In the rows, 128 means zero.
One hidden turn or mirror swaps the rows below in pairs. Which row is each named row swapped with?
The rows were stretched afterwards, more along some directions than others.
Q530: [117 145 135 149 162 161 118 108 175  99 148 152 149 126 126 126 134 130
  97 125 114 133 113  96 121 129]
Q134: [160 103 141  95 113 126  95 108 158 113 162 167 120 120 107 132 134 165
 149  96 142 100 142 116 137 142]
Q321: [146 119 123 130 183 117 134 131 134 113 164 128 117 137 151 166 135 130
 145 144  96 113 107 127 123 152]
Q634: [120  76 159 126 131  97 117 128 133 110 145 153 126 124 111 137 160 127
 167  91 120 133 136 133 101 124]
Q917: [100 141 146 153 160 141 104 117 136 137 156 157  98 142 111 130 120 138
 129 103 128 141 128  96 136 149]
Q437: [141 100 136 128 159  98 105  75 121 125 162 142 118 124 137 153 135 132
 146 122 117 126 114 131 163 137]
Q341: [125 114 110 143 157 113  99  96 125 124 146 153 112 111 128 151 139 129
 154 132 116 119 129  94 133 146]
Q148: [144 140 125 116 122 161  90 121 143  92 156 155 155 129 156 110 150 148
 138 144 123 106 135 138 125 121]
Q996: [163 121 137 126 125 131  87 121 144 123 152 158 116 150 131 132 166 156
 148 138 104 129 146 128 128 123]
Q308: [131 100 174 102 105 137  94  96 182 113 155 150 140 138 112 115 145 139
 125 132 144 150 151 132 127 108]
Q293: [118 105 179 102 136 115  97 132 151 106 158 148 120 115 111 138 155 137
 151 132 154 154 119 179 109 120]
Q802: [140 100 139 136 151  92  95  96 144 127 165 148 131  92 109 156 156 139
 169 121 133 128 120 175 144 159]
Q436: [123 125 113 124 144 133 106 113 122 114 160 150 130 131 130 129 160 162
 151 121 110 131 118 133 117 141]
Q537: [154 131 127 135 145 127 131 134 148 114 138 116 112 124 158 108 127 125
 124 126 112 114 127 126 108 126]
Q773: [131 124 147 129 169 120 135 127 135 125 157 121 110 143 122 135 130 116
 141 142 129 136 132 125 139 135]
Q220: [146 139 140 155 148 134  64 103 152 102 154 152 143 109 144 123 163 140
 117 119 128 124 132 147 112 107]
Q871: [119 114 173 126 135 126  90 108 143 130 155 138 123 147 120 104 147 134
 137 135 133 162 153 144 114 107]
Q886: [167 103 137 107 125 131  87 116 145 113 172 152 132 143 149 154 160 154
 146 124 112 115 141 127 134 111]
Q942: [141 120 163 110 165 157  95 126 145 118 160 134 124 141 137 105 139 148
 119 154 129 142 128 156 127 125]
Q760: [116 129 144 133 149 145 124 162 135 149 157 123 116 132 126 110 134 144
 132 141 134 148 138 152 116 135]
Q429: [ 98  91 191 108 169 142 123 130 136 116 172 141 108 160 125 118 145 160
 136 147 113 156 124 146  96 134]
Q298: [158  81 176 104 126 122 115 106 140 115 185 146 106 151 115 125 151 182
 149 100 113 128 153 130 128 141]
Q693: [118 106 132 101 179 142 131 117 128 145 169 136 115 137 111 163 130 151
 158 160 115 150 126 135 161 163]
Q914: [109 104 173 121 108 142 103 120 160 137 141 157 118 148  86  92 139 159
 120 111 138 156 138 140 124 119]
Q286: [105 112 167 149 144 130 100 106 196 151 155 150 108 155  83 143 107 127
 135 127 107 141 150  95 144 151]
Q782: [ 90 124 157 144 148 128 128 113 165  98 134 144 148 119 107 120 117 105
 135 118 145 139 114 117 125 147]
Q841: [129 116 141 118 116 141  97  89 113 128 121 165 122 125 128 105 154 146
 140 125 145 140 137 102 130 118]
Q69: [148  96 129 104 162 132 124 124 138 119 178 116 114 133 120 158 116 160
 178 159 152 124 131 144 149 145]
Q870: [146 112 153 109 148 160 100 122 144 133 154 159 124 143 117 118 142 177
 144 130 127 126 146  97 145 146]
Q374: [170 113 123 111 137 141  92 123 117 130 167 139 116 122 137 133 167 166
 145 127 107 120 134 153 130 117]
Q402: [110 126 141 167 143 138  98 105 160 130 150 133 120 176 136  88 108 140
 133 153 113 117 138 115 124 149]
Q350: [ 74 136 140 151 148 136 114 122 179 125 152 137 153 139 103 130 111 119
 121 152 131 131 135 122 135 156]
Q932: [109 117 140 145 131 134 100 103 182 132 185 150 121 125 102 145 110 136
 147  90 127 129 145 108 140 145]
Q591: [120 108 142 155 160 113 103 157 119 119 152 132 113 125 103 139 136 114
 168 136 134 136 113 149  99 121]
Q608: [ 81 115 173 128 184 133 134 119 151 152 182 139 120 158 114 151 121 135
 148 123 113 143 139 121 156 160]
Q513: [143 137 145 120 156 155 125 116 145 115 150 130 131 152 168  91 156 136
 126 145 108 114 141 119 122 127]
Q557: [148 110 143 105 119 115 113 128 163  92 161 135 118 113 129 120 139 124
 179 125 146  95 123 160 120 138]
Q991: [140 114 166 100 128 141 119 130 145 157 176 148 121 162 127 139 157 162
 148 124 110 125 164 144 148 152]
Q753: [128 141 128 132 149 130 108  93 152 104 145 156 136 148 116 101 151 141
 128 158 122 127 102 139 124 145]
Q750: [150 128 111 140 134 147 114 113 162 133 162 174 135 115 101 149 115 173
 139 101 143 111 142  95 150 144]
Q660: [100 120 157 119 178 120 109 119 146 102 156 157 131 103 100 179 121 122
 157 116 142 145 106 139 145 150]
Q408: [132 112 131 108 136 131 128 117 138 112 150 161 146 108 132 120 129 136
 159 108 144 105 109 136 134 124]
Q168: [127 115 150 119 145 174  99 111 160 110 166 160 137 134 139 128 131 150
 131 111 122 141 181 109 143 139]
Q130: [120 114 124 144 174 129 127 117 133 132 139 165 111 143  92 167 128 134
 147 117 102 143 120  66 126 126]
Q470: [134 122 147 136 104 154  92 114 173 107 143 153 154 156 110 104 136 139
 131 173 146 130 149 149 135 133]
Q986: [154 102 154 127 106 119 106  77 149 113 126 157 125 121 117 113 154 144
 119 112 139 139 131 116 125  98]
Q815: [153 102 144 121 123 130 105 133 158 142 162 136 139 156 128 144 143 145
 147 130 106 110 163 130 136 126]
Q645: [113  81 143 122 171 100 120 141 137  98 167 116 129 136 124 168 136 119
 152 145 119 137 106 156 112 139]
Q155: [127 106 183  89 195 156 109 117 148 110 176 136  92 159 149 155 146 157
 149 144 128 165 143 139 148 146]
Q247: [121 115 113 147 193 107 115 117 108 123 163 143 119 101 129 198 143 134
 147 133 111 134  94 125 126 129]
Q593: [128  79 160 124 122 125 102 123 170 103 150 131 140 152 113 123 142 147
 140 162 122 142 142 172 115 120]
Q166: [160  89 167  78 135 166 143 124 143 114 168 148 119 130 115 136 126 175
 156 115 142 124 130 124 163 123]
Q212: [132 140 144 129 165 152 128 127 155 105 151 138 112 134 135 140 106 131
 123 155 123 128 121 121 140 141]
Q340: [126 137 138 118 140 142  74 122 133  82 161 166 159 103 146 113 178 144
 156 122 135 100 128 150 131 161]
Q606: [130 102 110 100 169 125 115 106 140 140 175 131 120 132 141 160 120 148
 159 162 131 127 111 139 170 156]
Q136: [121 102 154 119 140 121 148 131 155 110 146 139 139 118 115 136 131 132
 151  87 118 135 119 140 130 136]
Q372: [140  93 170 119 119 131  89 110 161  80 157 164 118 139  99 124 156 156
 147 104 119 137 125 146 118 131]
Q344: [143 122 142 133 163 118  67  98 126 112 156 158 122 129 124 158 163 140
 147 153 143 144 111 153 116 118]

Q148 is swapped with Q293
Q220 is swapped with Q593
Q530 is swapped with Q645
Q372 is swapped with Q942
Q155 is swapped with Q168
Q606 is swapped with Q932
Q402 is swapped with Q802

